Named moves (each a turn or a mirror), then the moves between two rows, first move first; the first pair answered
move G:
[ -3  -6   5  -7  -9  -5  14 -19  18 -40  13   0 -17  44  -2 -22 -24   6
   3 -38  -9  11   4   2  14   2   1  -1  -8  -2  26 -14  -8  -4  18  20
  -4 -11 -17 -23  -5] |-> [-10 -12  11  -7  -5   4  -3 -24  14 -41   5  -5 -18  52  -3 -23 -23   6
   0 -40 -15  13  -4   4  13   0 -11   3 -14   5  18  -2   0 -11  15  18
  -2  -1 -10 -18  -3]
[ 33  -7   3  -4  -1 -11   9   5  19   6   0  16   1 -24   0  -4  12 -27
  -5   7  -2   4  13   8  -1   4   5   4  11 -16   6  -2   1  13 -22   4
  -6 -22 -13  -9   4] |-> [ 23 -15  11  -1  10   1 -20  -1  11   5 -11  12   1 -12   0 -11  14 -29
 -11   2 -13   4   0  16  -1   2 -19  15   2  -6  -9  16  14   5 -28  -2
   0  -7   3  -2  12]
[  7 -18  22   9 -13  13  -6 -19   2   7  13  15  -6 -11  39  -9  36  22
  -2  16 -45  22  -5  12 -24  45   1  -4 -25  22  -3  64   9 -30 -32  22
  13 -19  12   2  23] |-> [ 22  -7  12   8 -26  -3  32 -11  11  10  30  18  -5 -27  41  -3  31  25
   6  21 -31  19   9   2 -22  50  31 -18 -16   5  17  42  -8 -21 -21  30
   4 -38  -8  -5  17]
move M:
[ 12  -6   3  -6   9 -18  10  19  -6 -31  25   8  28   6  15 -20 -19  39
 -11 -39 -14   7  10 -21 -16  15  24 -13 -15  18  48 -23 -32   7  18  31
   2 -11 -34 -12 -10] |-> [ 12  33 -13 -29  36  -4 -19  28 -26 -11   0 -10  33 -16 -12 -17  -6  51
  -6   7   4   0 -12 -21 -26  -9   6 -13   8  -2  29 -23 -24  45  20  22
  18  14  -7 -18   8]
[ 31  20 -15  -6 -29   2  11   0 -24  29   2 -27  -3 -19   6  42  23   1
  -7   9  13 -42   7   9 -19  -4  23  -9   1  -9  -3  -4 -11  -1 -15  12
 -20  -4   4   1 -11] |-> [ 23  11  -4  -7 -18  17 -23  -3 -28  32 -14 -27  -5  -7   7  36  30  -3
 -11   5   5 -39  -7  13 -20  -5  -4   3  -9   5 -17  21   5 -14 -29   1
 -13  14  19  11  -4]
[ -1  11  16 -36  -4 -29 -23 -21 -18 -13 -10  27  -5  -3   6 -43  -3  34
 -28  -2   7   3   4  -1   9 -27 -32  20  40 -35  -5 -34  -8  38  -8   3
  -4   3  30   8   1] |-> [ -9 -13  29 -27  -9 -27 -30 -26  -8 -21 -10  34  -9  14  20 -49  -5  24
 -36 -24  -7  10   3   3  12 -17 -41  28  21 -17  -3 -19  -2  16 -16   1
  -7   0  25  16  -1]
move X:
[ -6   1  12 -11  -7  18  -2  -5   3   6 -23   3  22 -40 -16  -3   6 -22
  13  13   0  -1  -6  13  10 -13  -9   5   1   7  -3  21  13   8  -8 -20
  12 -23 -10  16  14] |-> [ -6   9   4 -13  -2  19  -8  -6  -2   7 -27  -5  21 -38 -23  -1   1 -15
  13  21  -3  -7  -7  13  10 -18 -13   6   9   7  -8  17  12  17  -4 -21
  16 -12  -3  10  15]
[  3  11   3  36 -12  -9  37   1  16 -16  13  -2   7   1   0  -9 -17  -1
  -4 -14 -20  16  17  25   9  13  37  10  -3   3   9 -13   0   5   1   4
  -3  -4 -30  17  -4] |-> [ -6  31 -13  26   0 -10  22   0  -2 -20   8 -20   6  10 -14  -5 -21  17
  -3   4 -20   6  10  24   9  -6  28   8  14  -4   0 -26  -1  35  15  10
   9  21 -16   0  -2]
[  2  40 -18 -13   6   0  17   9 -10  -4  -7 -12  -2  -7 -16  11 -11  32
   5  21  13 -20   3 -22   0 -21  19 -22  23 -23  11 -32 -19  27  34  12
  12   2  -3 -24  -7] |-> [ 18   0   7   2 -21  -7  46  13  26   2   6  25  -2 -23   6   6  -4  -3
   4  -8  14   3  15 -17   1  17  35 -19  -5 -11  31 -11 -22 -20   2  -4
  -2 -46 -32   7  -9]
[ 22 -24  -4  17  -4 -37  38  10   3   3  11  20  18  14   7   8 -10  11
 -30  -2   0  29  24 -34  -3  27   6  -7 -13 -19  15 -18   7 -17 -13  -6
  18 -30 -38  -6  16] |-> [  9   5 -26   1  18 -30  15   5 -25  -3   3 -10  15  26 -13  13 -17  38
 -28  22   0   9  13 -36  -2  -4  -6  -9  11 -27   0 -35   9  21  13   6
  29   7 -19 -33  15]
move S:
[  6 -12  13   4 -21 -16  15   7  14   6  11   8   4  -9  13  13  -4 -16
   5 -10  -7  19   9   8  -9  10   7  -9 -15   3   9   9 -13 -27  -3 -10
   5 -17 -15  23  -6] |-> [-14   5   0  -7   6  -3 -25  -6 -16  -7  -6 -20   1  18  -2  15  -8  11
   0   5 -17  -1 -10   8  -9 -17 -20  -6   5   6 -15   5  -1   1  15   0
  21  30  15   1  -5]
[ 34 -14   6 -13   1 -10  13  18 -23  15  19  11  29  -5   9  -7  39 -10
   9  24  20  22 -11   7  -2 -14 -16 -12   0   2   4 -23  12   4  -5 -26
  21  -4  24  -1 -11] |-> [ 32 -11   5 -14   5  -9   4  16 -26  13  14   6  31  -1   6  -7  38  -6
   8  29  19  17 -15   9  -3 -19 -19 -10   4   3  -2 -24  15   8  -1 -24
  21   3  30  -4 -11]
[-16  42 -22   3  -4  -3  17  21  14  21 -25  -6  25 -17 -28   0  16  -1
   5  -4  16  17   9 -26  11   9 -17 -21  16 -23 -14  -5  11  18  -2  -8
   4   3  19 -16   6] |-> [-12  37 -19   3 -11  -6  24  22  20  24 -20  -3  27 -21 -22  -1  17  -5
   5  -6  21  20  12 -25   9  14 -13 -22  13 -24  -7  -4   7  13  -5 -11
   4  -6  14 -13   6]
[  1  -6 -11   9   2 -24  12 -23  -5  -6   8   0  -1   8   5   9 -11   2
  12  -8  -7 -12  20 -10   3   8  12 -24 -13   3  11  -6   5  -3   6  16
   0 -14 -18  -6 -15] |-> [ -3  -2 -14   6  12 -19   1 -26 -14 -10   3  -8  -4  13  -1   9 -15  11
  12  -2 -10 -15  14  -9   1  -1   3 -22  -9   3  -1  -9  11   4  11  21
   1  -3 -11 -14 -16]
move C:
[-11 -30  14  26  -1   1 -11  -3  13 -21  -3  11   0 -13  11  17  -8   9
  10 -19   6   5   9   0  12  29  11  11 -17  33  -3   3 -19 -29 -14   3
 -15  -3  -4  -3   3] |-> [-23 -21   7  20  12   9 -31  -9  -4 -28 -15  -6  -4   2   0  20 -13  24
   7 -14   0  -6  -1  -1  11  14  -5  14  -6  38 -15   0 -13 -18  -3  12
  -6  26  13 -11   1]
[ 19   7   1  16 -11 -11  17  13  15  -7  12   9  12 -40   4  11 -14 -31
   9 -14  15   8  14  -9   0   5  32 -29 -12 -11  24   4 -20 -15 -11 -15
  -5 -21 -25  33   1] |-> [ -3 -21  18  24  -7  -1 -15  -5  11 -22   5  10   5   0  12   4 -19 -31
  -2 -38  -8   5   5  -3   4   7   6 -15 -28  19  14  26  -4 -35 -15 -10
  -3  -2 -12  40   0]
[ -6 -19 -10 -14   9  14  -9   0  14 -15  13  10  24  45  19  32 -18  -8
   1  -4  -4  18 -22 -19   3  20   2  24 -19 -15  -4 -30  14   5 -10  23
  -9  11  38  13  17] |-> [ -5  -6 -18 -19  12  11  -6   2  11 -11  12   3  24  41  13  36 -16  -1
   2   9   2  15 -24 -18   3  10   6  21  -9 -23  -6 -38  10  19  -4  26
  -7  17  39   5  18]
[  3   2  19 -20  25 -16  -3  16 -13  18   0 -15   8 -17  11  -1   2   4
  11   9  11  35  -7  14   6   1   9 -22  11  -7   7   4 -11  19 -10 -15
   9  -3   8   3  19] |-> [  6  -9  24 -18  20 -19  -1  15  -7  15   2  -6   5 -17  15  -3   2  -2
  10   1   7  40  -3  12   6   9  10 -18   4  -2  12  13  -9   6 -17 -18
   6  -9   1  12  16]
Now pairs of rows:
(two moves a pair)
[  1   3  -1   3   0  -8  26  -1   8  -8   7   1   2   5   4   7 -14  10
   0  -8   5  10   6  -5   6   1  10   6   7 -20   4 -10 -12   2   6   8
  -6 -11 -10   0 -14] |-> [ -9   0  -1   3   9  -1   4  -8  -3 -17   0  -7   1  25   3   7 -16  18
  -5 -14  -8   5   0  -5   4  -5  -5  10   8  -9  -5  -3  -3   1  12  10
   0   6   0  -1 -15] -> C S
[-17  -2 -21   8  23  19 -46  -6  -8  12 -31 -17  -2  19   7   2  -8  -7
  -9  10 -10  -1 -22   3 -11 -24 -33  25 -23  12 -12  38  33 -23 -16  -2
  11  17  17  26   1] |-> [-16  18 -32  -3  29  16 -41   0 -16  18 -34 -29  -1   5  -4   8  -8  -1
  -3  28   1  -8 -22  -1 -11 -34 -29  18  -9   0 -14  26  29  -2  -8   0
  15  20  24  16   4] -> X C
[-23  -9  46  -5  -4 -15 -38 -21 -18  38 -37   3   5 -43 -13  16  -6   7
 -21 -17  35  27  -4   9 -17  14  31  12  -7  25 -26  56  16  -9 -21 -11
  13 -29  -2  33  34] |-> [-15  21  23 -17   6 -20 -32 -13 -30  41 -38 -15   6 -60 -30  21  -6  23
 -14  12  52  15  -2   3 -18  -1  39   2  17   4 -30  34   8  24  -4  -4
  20 -19   2  17  36] -> X C
[-21 -31  -8  36 -14 -12  -3  27   5  17 -13   4  -6   9  36  16  20  -5
   0 -29 -13   6  18  10  -9  26 -21  10 -13  32 -30   1  16 -29 -15  29
 -20 -31 -21  16  11] |-> [-20  19 -39  14   1 -18   2  31 -20  17 -14 -30  -3   4  10  30  13  31
   6  11   2 -15  16   4  -7  -7 -13  -2  25   4 -38 -34   2  29  22  46
 -12  -4  -9 -24  11] -> M S
[  2  18  -4 -15  -3  -5   8   5 -10  13  -5 -11  -5 -18 -15   4   0   6
  -2  13  11  -5   3   4  -9   1  -1  -3  14  -7   3  -9  -2  14  -2  -1
  10   4  -1  -3   1] |-> [  2  -2  10  -5 -15  -4  17   5   4  13  -1   6  -6 -18  -3   2  -2 -10
  -3  -4   9   6   9   5  -9  17   5   1   0   2  12   3  -3 -10 -15  -6
   1 -12 -15  10   1] -> S C
[  2  21  42  22 -23   6  28   2 -14   1   4  27   2  -3  13  12  21  -3
   0   5  25  -6 -19  16 -19  24 -20  23 -10 -11 -22  14  16 -20 -20 -26
   8  -4 -20  -2  20] |-> [ -9  36  29  12  -6  12   9  -4 -33  -4  -4   8   1  13   1  16  18  18
  -5  16  21 -19 -27  17 -19   8 -33  22   3 -13 -34   8  19   3  -3 -17
  15  25  -4 -18  19] -> G S
[-10  61 -19  34 -16  -5 -33  -4  14  -4 -25 -36 -23   8   2 -11 -25 -10
  12  25  -8  -4  12  14  16   7  -9  -1  24   0 -13   0  -1 -26  14   0
   3 -18   1 -13  -7] |-> [-10  48  -7  40 -23  -4 -37  -2  21   0 -29 -25 -23   6   8 -12 -19 -20
  10  17 -11   4  10  17  14  16 -12   3  13   8 -14  13   4 -42   2  -5
   1 -26   0  -1  -2] -> S G
[  7 -10  14   1  -2   8  23  12  19   0   2   7  17 -10   5   3  -1 -28
  12   6   6   3  -7   7 -15  21  -4   3 -11   5   9   7   2 -22 -10 -18
  -3  -8  -3  29   6] |-> [  0  -5  15  -1  10  17   1  10  11   4 -10   1  19  -4   3   2   3 -23
  14  14   6   4 -19   9 -16  14 -18  10  -4   6   0  14   8 -17 -14 -19
   3   6  12  30  10] -> M G
[  4 -20   3 -11  -8 -15  22   3  24   9  21  17  10  -2   4  -8  -4 -22
  -2 -19  -1   1   0   8  -2   6  15   2 -11   2   7  -3  -4 -31 -14 -20
 -24 -24 -17   6   0] |-> [ -6  10 -21 -25   7 -16  20  -1   0  -1  21  -9   8  10 -13  -3 -13  12
   2   3   1 -19  -2   3   1 -19  13  -9  14 -14  -2 -32  -9  10  19  -3
 -19   3  -4 -25  -6] -> S G
[  5 -30  22   5  -8 -40  33 -28  -4 -30  20 -16  18 -31   5  -4  -2  -5
 -19  31   6  56  -3   6 -11  -2  26 -11  56  -2  14   3  -3  18 -10 -24
  20  11  -1  -8 -14] |-> [  5 -22  21  -3   2 -31  14 -27 -10 -24  10 -20  20 -32  -1  -4   3  -6
 -19  44   7  51 -12   9 -14 -10  16  -4  60  -2   6  12   4  22 -13 -30
  25  23  12  -6  -6] -> M G
[-22 -31   6  15   3   2 -17 -14  -5 -13  -2   2   0  50   4   2 -24   8
  -9 -40 -26  -9   4  -9  10   8 -14   2  -5  23   8  -3   8 -17  12  21
   2  -5  -4  -9  -5] |-> [-12 -36  11  22  -8  -3   2  -8   6 -11   6  12   1  36  10   0 -20  -3
  -8 -43 -17   1  12  -9   8  21  -2  -5 -13  18  18  -1   3 -26   3  17
  -5 -22 -18   0 -10] -> X S
[-12 -23  -8  -4  12   5 -38  22  17  -6   8   8  -9  -6 -26  41  -2  -7
  25 -32 -22  11 -11   0   2  11  -6  -3 -17  12   3  32  -2 -11 -14 -16
 -14   5  22   2  17] |-> [-16 -10 -24  -8  16  -4 -31  15   3 -17  16 -10 -10   8 -33  48 -15  13
  28 -30 -25  -6  -8  -3   6  -4   4  -9  -2   3   4   6 -11  14  12   0
 -13  17  24 -21   8] -> M S
[ 52  -2   8 -55   4  -8  12  -4  29  38   4   8   5 -55   6   1   0   0
   4  13  22  -6 -21 -11  -5  26  -2  10  10 -15 -20   9 -10   8 -25 -25
  46   2  -9  17  31] |-> [ 45   5   2 -58  19  -1  -5  -6  17  33  -3  -5   2 -48   1   1   1   9
   4  20  17  -9 -26  -8  -6  17 -14  13  18 -12 -30  10  -5  20 -20 -23
  52  19   3  11  31] -> X G
[ 10 -21  -3 -17  -1   3 -22   3 -10 -10 -22 -12 -24  13  -7  30   8  -4
 -19 -22 -23  12  -8  16  -5  18   6  14 -13 -13   1 -18  40  11 -15  11
   6  22 -25 -14   6] |-> [ 10 -23  -5 -14  -6  -1 -12   4  -7 -16 -19 -12 -22  15  -2  31   7  -6
 -18 -29 -25  12  -4  14  -3  23  14  12 -15 -12   6 -23  36   8 -11  14
   6  15 -30 -15   2] -> M G
[ 20 -28  13   8 -22  11 -11  11  19  -3  11   6   6  45  33  11  -3 -39
  16 -28 -21  22  24 -10  21   1  -6  13 -17   0   6   1 -32  12 -22   6
  -6 -34  -4  -9 -13] |-> [ 22  11  -2 -16   7  27 -41  17  -2  21 -18 -15   8  24  11  16  11 -31
  19  17  -6  12   0  -8  12 -25 -26  16   6 -19 -19   6 -23  46 -22  -7
  11  -3  24 -15   3] -> M M
[ 19  -3   6  -7 -13  -7  30  17  11  16   5  11  -1 -39  -2  -3  16 -18
   7  10  17   7  10 -11  -4  16  26  -6  -3 -13  15   4  -9 -10 -15 -10
  -1 -28 -15  17   8] |-> [ -4  -4  13 -13  17  23 -34   3 -11  11 -22  -5  -4  -7 -13  -3  18  -8
  -1  11   0   2 -21  -3  -8  -1 -22  12  -3   8 -15  30  17 -10 -19 -14
  14  19  22  20  19] -> G C
[-14 -26  28  18 -20  17  -4   6   3  15 -15   8  13  -5  14  -2   8 -23
  -8  -3 -15  20  -7  14   7  19  -1  11 -22  22  -2  26  14 -24 -29 -16
  -9  -4  -3  16  -1] |-> [-19 -34  24  25 -30   4  13   1   5  -2   1   6  11  13  19   1  -7 -15
 -11 -16 -26  16   6  10   8  21   9   6 -21  27   8   8   2 -24 -15  -1
 -16 -10 -16   5 -13] -> M C
[  8 -15   0  18   3   3  -2 -17   7 -10  41 -24 -11  20  10 -28 -40  29
  11  -9  -4  -5   6   1   1   1  11  -8  -3   5  24 -13  -1   9   5  23
  -3  16 -28 -15 -10] |-> [ -3  -9   3  12  21  20 -40 -20  -3  -3  18 -31 -12  20   3 -31 -30  26
   7   5  -2  -6 -10   7  -5  -8 -16   3   0  13   7   7  13  12  -1  13
  11  41  -5  -8   5] -> M M
[ -4 -11   3   3  -2  18  -6 -17  -6   2  14  -4  -4  27   3 -26   2   6
   8 -16 -15  -4   6  -4  20   6  11   7 -21  18  17   9  19 -24 -12   6
 -19  -2 -13  -4  -2] |-> [ -8   1  -2  -2  10  26 -24 -16 -16   7   4 -14  -4  26  -6 -26   3  15
   6  -6 -16  -9  -5  -6  17  -7  -2   7 -12  16   7  11  28 -13  -8   5
  -9  14   3  -8   5] -> M G
[-39  25  24  29 -12 -10 -48 -16 -53 -22  15  11 -21  -9 -24  -1 -14   9
  -1   0 -22 -26 -31 -17  13  40  -4   3  54  17 -48 -28 -17  40  33  42
  36  24  30 -19 -10] |-> [-34  30  29  23  -7   3 -65  -8 -50  -5   0  15 -19 -27 -29  -3  -1  -2
   1  10 -15 -21 -44 -14   7  40 -14   8  53  17 -58 -11  -7  38  18  27
  40  28  39  -3   3] -> C G
[ 10 -15  21  18 -18  -2  14 -24   5 -15  18  -2 -15  45  30  -6 -20  14
 -10 -43 -18  -6  17 -26  10  15  25  -2 -23  11  -5 -18 -14 -30  11  27
  -9  -5 -37  -8 -27] |-> [ 32  37  -5  -4 -12 -10  40  -1  -3  12  16 -12 -10 -10   8   2  -7  20
   4   6  19 -13  20 -30   2   2  47 -17   8 -31  -2 -41 -29  12  20  17
  -2 -15 -36 -20 -16] -> M S
[ 48 -45  43   6   7  -4  18  36  41  -8  33  34 -24   7  55 -21   1 -11
   3 -23   0  -6 -32 -29  10  14  24  16 -23  13  26   5 -30 -47 -26   3
   7 -17 -56  10  35] |-> [ 44  10  26 -27  53  26 -39  49   9  23 -11   8 -24 -22  18 -19  23   1
   9  38  22 -16 -67 -22  -3 -22 -12  26   9  -7 -12  21  -9  -2 -26 -14
  35  29  -7   6  63] -> M M
[ 12  24  -5 -31   8  26  -7  22  -1  29 -27  13  -3 -40 -19   4  30 -19
   8  36  26  16 -29   9 -20  -6 -10  -1  13 -28 -14  14   8   4 -26 -35
   7  -4  19  17  17] |-> [ 19 -14   8  -9 -28   3  40  18  25  12   3  36  -2 -26   7   2  18 -32
   8  -5  14  28  -2   5 -12  22  20  -7  -9 -18  14   3  -6 -32 -30 -25
 -12 -45 -22  22  -2] -> M G
[ -2 -10   8  26 -27 -29  36   7 -17 -26  30  -6 -14   5  22   3 -16   0
   6   5   6  14  33  -5   4  30  44 -10   1 -14  38 -22 -29  13   9  23
   1 -21 -26  10   0] |-> [-30   0   3  17  10   0 -34  -7 -52 -34  -2 -33 -21  43   3   2 -16  21
  -1  16  -8  -2   2   4   3   3  -7   9  12   3  -3  -3  -2  33  18  27
  25  41  20  -1   6] -> S M
[-27 -12  -2   7  18  17 -10 -22 -33 -15  15  -7 -19  43 -24  -3 -24  35
 -12   0 -41 -13  24  -8  16   5 -25  19  17 -19 -23   1 -15   7  13  28
  18  -3  26   0 -38] |-> [-29 -21   1  10  17  15 -12 -26 -30 -14  12   1 -20  48 -21  -4 -26  30
 -10  -7 -47 -11  24  -5  17   9 -29  23  11 -12 -21  10 -13  -4   9  29
  17  -4  25   4 -38] -> X C
[ -8  15  -5  30 -16  -8   7  33  15  11  25  -9  -5 -15   4  -6  -9 -17
  26  44 -11 -15  23   8  13   4  22  -3   7  -7   8 -10 -31  34  11  26
 -39 -39   4  -1 -16] |-> [ -6  13   6  28 -11   5  -9  37  19  30   7   2  -4 -34   4 -13   9 -35
  26  52  -3  -5  10   9   9   9   6   7   1  -1  -3  16 -18  21 -15   4
 -37 -40  14  18  -4] -> M S
[ 23 -27 -13  28 -24  -8  34  -1 -16 -26  -5  10  28 -22  -3 -26 -11 -25
  -5  -3 -21  12   9 -37 -15  19  -5  12 -15 -36  -1   8  21 -24   2 -24
 -16  20 -33  21   6] |-> [ 18  -5 -18  15  -5   7   4   2 -28 -14 -23   0  31 -32 -17 -25  -2 -21
  -5  18 -15   9  -7 -33 -18   3 -21  18  -3 -43 -14  17  31  -6  -1 -33
  -3  40 -14  21  19] -> M M
[-21   2 -45  -6   3 -14 -17  23   9 -11  18 -30   7 -13   4   2   9  12
   1   7  -2  -1  14  10  15 -21 -17  11  19 -30   8  -9  12  64  17  26
  11  25   6 -39  -4] |-> [-13 -48 -16  17 -23 -18   2  21  44 -10  31   6   4 -12  32  -7  10 -20
   1 -35 -11  23  27  11  15  16  -7  19 -19 -11  25  17  14   8 -13  15
  -6 -17 -22  -8  -7] -> S C
[ 27   6   8  17 -19  -9  37   7  23  -4  17  38  -6 -36 -12  -2   3 -46
 -16  -9  11  19  32   2  -5  34  26  -7 -16  -3   4  12  -3 -31 -32 -27
  -5 -43 -13  51   6] |-> [ 22  -3   3  27 -26 -19  50  -3  19 -26  36  31 -11 -10  -6   0 -14 -33
 -19 -25  -3  12  39  -1  -2  32  35 -11 -15   2  11  -4 -12 -30 -13  -9
 -11 -38 -24  37  -9] -> C G
[  6 -25 -11  10 -40   2  29  -7 -15 -25  13  13  12   3  -2  -8 -13 -34
   5 -25   9  17  19   1 -16  18   1  -6   7   2  17  -2   7 -17  -8  20
 -22 -31  -8  14 -17] |-> [  5  -3 -29   0 -31  -1  30  -8 -28 -33  17  -2  12   7 -15  -3 -18 -11
   9  -7  12   1  20  -3 -15   2   7 -15  26  -9  12 -22  -1  12  15  33
 -17 -15   2 -10 -20] -> C M
